Here are some numbered points:
-10 35 -2 -13 39 -27 -70 9 20 73 17 22 -9 5 -107 15 -13 25 -49 -55 33 14 -36 -16 8 27 20 3 26 -11 24 -16 0
-8 -42 -21 -4 10 3 44 6 -8 -45 -8 -30 -3 15 12 18 0 -58 38 39 -14 -16 15 -22 -11 67 -30 -6 -9 -1 68 3 1
69 11 -7 32 -3 18 -17 -29 -7 -29 -6 4 4 -6 85 -49 13 30 -4 -7 0 -4 34 23 2 -72 15 15 -20 32 -88 13 2
57 2 -27 15 -11 43 0 -41 7 -87 -2 -9 27 15 91 -21 17 20 -2 -10 -22 -25 -2 -27 -8 8 2 41 8 8 -26 12 3
57 27 5 20 -14 46 -8 -50 20 -60 -5 12 19 11 83 -30 6 50 -29 -31 -22 -14 -15 -16 -2 1 7 42 13 14 -61 9 4
44 18 -11 16 6 42 -15 -50 22 -67 0 11 26 9 65 -21 7 39 -24 -39 -21 -25 -16 -28 -4 43 1 50 20 5 -28 3 5
43 33 50 29 -18 28 -4 -40 13 -7 -9 33 -2 -8 70 -45 -1 62 -40 -28 -18 -1 17 19 8 -36 9 24 5 9 -96 16 6
-12 -46 -18 -7 14 -4 40 12 -6 -41 -9 -27 -4 16 6 20 3 -56 38 37 -13 -15 7 -23 -10 73 -30 -5 -11 0 65 -2 7
-56 52 35 -19 -5 -7 -42 24 -2 108 15 16 -4 -9 -89 2 -14 55 -51 -17 18 26 -8 7 12 -46 34 -36 12 -15 -20 10 8
59 4 -34 15 -20 39 3 -39 4 -86 -3 -9 28 16 100 -28 15 21 3 -2 -17 -26 0 -15 -8 -17 8 36 4 14 -35 15 9
-6 -36 10 -23 -28 -28 44 34 5 -28 6 -34 14 -3 -49 36 -9 -54 42 24 -2 28 -17 7 -2 -24 -18 -15 -2 9 37 -38 10
22 -28 -51 4 11 26 18 -18 -8 -81 0 -24 20 19 52 -2 10 -21 29 8 -19 -35 16 -34 -13 61 -9 22 6 -1 31 13 11
-25 47 61 8 40 9 -33 -17 29 86 0 66 3 -37 -36 -7 -18 67 -82 -44 4 -2 -43 3 15 9 14 -17 12 -5 -33 15 12
8 -29 -2 -5 -21 1 55 8 -8 -47 -6 -35 1 2 -3 14 -6 -72 42 58 -20 0 35 -6 -12 23 -27 -19 -10 -3 66 -1 13
18 45 53 19 -14 -7 -34 -6 -4 64 0 7 -21 -14 2 -44 -9 70 -30 -17 -2 10 28 45 14 -36 24 1 -2 -23 -92 30 14
-13 43 85 24 9 16 -19 -16 16 66 0 54 -7 -34 -10 -29 -15 81 -69 -31 -10 -2 -11 20 16 -6 5 -3 9 -13 -71 22 15
-50 -12 -8 -16 -7 -42 -5 41 1 26 2 22 3 -24 -59 49 7 -31 23 -8 26 25 -52 14 9 -62 -12 3 6 6 30 -65 16
-42 48 -21 -46 -29 -22 -39 27 -6 80 16 0 0 11 -87 22 -2 18 -25 -18 29 38 -2 6 2 -63 47 -37 13 -14 7 13 17
-8 -49 -11 -9 11 -9 46 14 -6 -39 -10 -28 -4 20 3 21 -1 -55 39 42 -12 -9 5 -22 -10 66 -32 -6 -13 5 64 -9 18
-34 -47 -5 -15 -3 -39 26 37 -4 -6 -4 -4 0 6 -50 41 6 -40 38 15 10 15 -48 -10 0 18 -25 3 -7 13 53 -57 19
-5 -43 -17 -3 5 0 45 7 -8 -46 -8 -27 -2 15 11 19 0 -60 40 41 -16 -16 22 -21 -12 61 -29 -10 -10 -3 67 3 20
-14 -44 -27 -5 21 5 33 5 -7 -46 -7 -27 -2 20 11 18 4 -53 38 25 -9 -21 5 -28 -11 77 -28 -2 -7 -1 69 4 21
-48 -17 -2 -22 -14 -38 9 41 1 16 6 20 8 -27 -56 49 2 -32 29 -9 20 27 -51 22 7 -62 -7 -4 4 7 20 -61 22
-20 50 58 3 -12 -6 -51 16 -6 97 7 4 -18 -14 -53 -24 -15 65 -39 -16 8 16 12 31 16 -36 28 -10 12 -31 -67 31 23
-9 -46 -11 -7 10 -7 46 13 -6 -38 -9 -28 -5 19 2 19 0 -60 39 37 -12 -12 6 -22 -10 69 -30 -4 -14 3 64 -6 24
-4 46 83 23 3 21 -14 -21 16 60 -1 55 -5 -32 2 -32 -15 81 -66 -34 -12 -2 -6 19 15 -6 2 3 8 -12 -76 18 25
-36 -15 -19 -17 22 -41 -36 40 1 46 10 0 -14 9 -91 38 4 -15 6 -19 31 18 -56 -16 10 12 -4 8 6 -2 55 -51 26
-24 -4 -27 -12 62 -16 -41 1 12 19 15 9 0 14 -95 20 -4 2 -11 -43 23 -2 -27 -39 -7 89 -2 28 18 -7 56 -35 27
-10 17 -34 -38 -43 -9 -14 34 -21 28 19 -21 9 -4 -74 15 -7 -34 14 23 22 35 36 10 5 -64 26 -37 11 -30 32 6 28
New points follow, each followed by the number of its nearest point above.
32 40 -18 9 -16 -17 -44 3 -9 53 0 -10 -20 -4 14 -38 3 46 -6 -18 11 15 43 54 10 -62 40 -7 -15 -18 -85 30 14
-30 56 -21 -48 -55 -31 -25 23 -2 54 9 -17 -4 23 -83 30 7 5 -25 -6 22 47 5 7 -14 -42 52 -38 14 -11 11 6 17
61 16 -9 30 5 0 -16 -29 -8 -5 -4 4 -10 -10 72 -50 13 33 -4 -4 4 2 45 42 2 -67 14 4 -28 23 -91 15 2
59 15 -14 32 4 0 -18 -25 -9 -4 -3 4 -11 -11 71 -50 14 32 -2 -5 4 1 47 44 3 -68 15 3 -29 23 -89 13 2
-40 11 -11 -12 6 -43 -54 39 2 68 13 5 -17 7 -100 34 0 -6 -8 -32 39 25 -51 -4 13 -22 14 0 12 -7 37 -39 26
64 17 14 34 -8 15 -10 -34 -2 -19 -8 9 -3 -7 83 -51 9 39 -13 -10 -4 0 33 28 1 -63 11 15 -15 28 -94 15 2
-55 45 65 3 40 10 -33 -9 29 101 1 57 3 -28 -49 -2 -17 66 -81 -35 5 1 -41 -1 11 -6 26 -30 5 0 -22 12 12
27 -28 -53 3 -15 26 32 -12 -17 -77 -1 -33 18 11 57 3 9 -41 39 29 -13 -29 27 -21 -12 25 -14 5 -1 -5 41 19 11
-47 1 -13 -14 9 -45 -41 42 2 60 10 4 -12 4 -94 37 3 -15 2 -28 37 24 -46 -6 14 -19 1 2 9 -3 42 -50 26
40 35 59 30 -19 25 -5 -38 13 6 -7 40 -4 -13 61 -45 -4 66 -43 -29 -19 0 16 21 7 -32 5 22 1 5 -95 19 6
56 23 -3 32 -4 -6 -18 -28 -7 7 -5 5 -13 -8 66 -50 10 37 -6 -7 2 3 47 49 3 -62 14 3 -27 15 -91 17 2
-38 42 -15 -40 -20 -16 -51 29 -14 87 18 -1 0 4 -88 10 -6 18 -19 -23 33 36 -3 12 12 -58 43 -34 19 -21 -7 20 17
-39 49 48 -3 47 2 -44 -9 30 103 1 64 4 -25 -50 2 -19 55 -80 -47 9 2 -44 0 8 1 22 -28 13 -3 -11 13 12
